In the rows, zero is written as 128.
One turn moves each row of this set onto another row. After a few examples, where does it send each row asked below?
Z_87: [117 110  73 126  90 164 130 156 124 118 141 120 106 143]
Z_257: [118 108 126 146 108 162 127 167 121 118 134  82 122 153]
Z_931: [134  89 126 112 107 138 143 134 112 153 164 111 119 116]
Z_465: [122  92  84 121  84 153 125 139 109 116 118  95 126 125]
Z_991: [ 88 117 138 131  98 152 119 145 121 125 164 112 135 143]
Z_168: [ 91 116  98 133  95 178 117 152 125 118 140 126 124 132]
Z_314: [134 129 127 136 105 131 128 137 109 136 128 142 114 115]
Z_289: [125 107 136 120 103 151 122 138  85 135 156 113 113 153]
Z_540: [141  98 110  97 102 125 127 124 124 141 133  98 102 139]
Z_741: [120 102 143 143  99 148 124 143 126 145 120 138 114 153]
Z_375: [125 108 103 118  97 154 123 149 165 141 157 111 103 117]
Z_161: [105 101 132 128 107 144 108 137 136 148 156 127 120 105]
Z_399: [127 104 104 101 102 139 117 124 144 123 113  91 119 134]
Z_187: [114 103 103 121 102 147 123 139  90 115 129  87 133 151]
Z_864: [117 104 141 146 102 128 151 160 134 120 143 101 124 121]
Z_949: [ 96 128 123 121  88 147 130 138 141 121 120 135 110 119]
Z_679: [141 119 123 147  99 143 147 150 123 146 153 106 150 143]
Z_749: [126 120  93 113 109 152 118 148 159 123 142 104 103 150]
Z_24: [130 106 104 113 104 142 145 131 107 152 120 131 116 157]
Z_945: [144 111 101 140  96 129 123 152 135 148 148  91 124 107]

Z_465 moves to Z_399
Z_741 moves to Z_679
Z_168 moves to Z_187
Now find these:
Z_24 moves to Z_945
Z_991 moves to Z_289

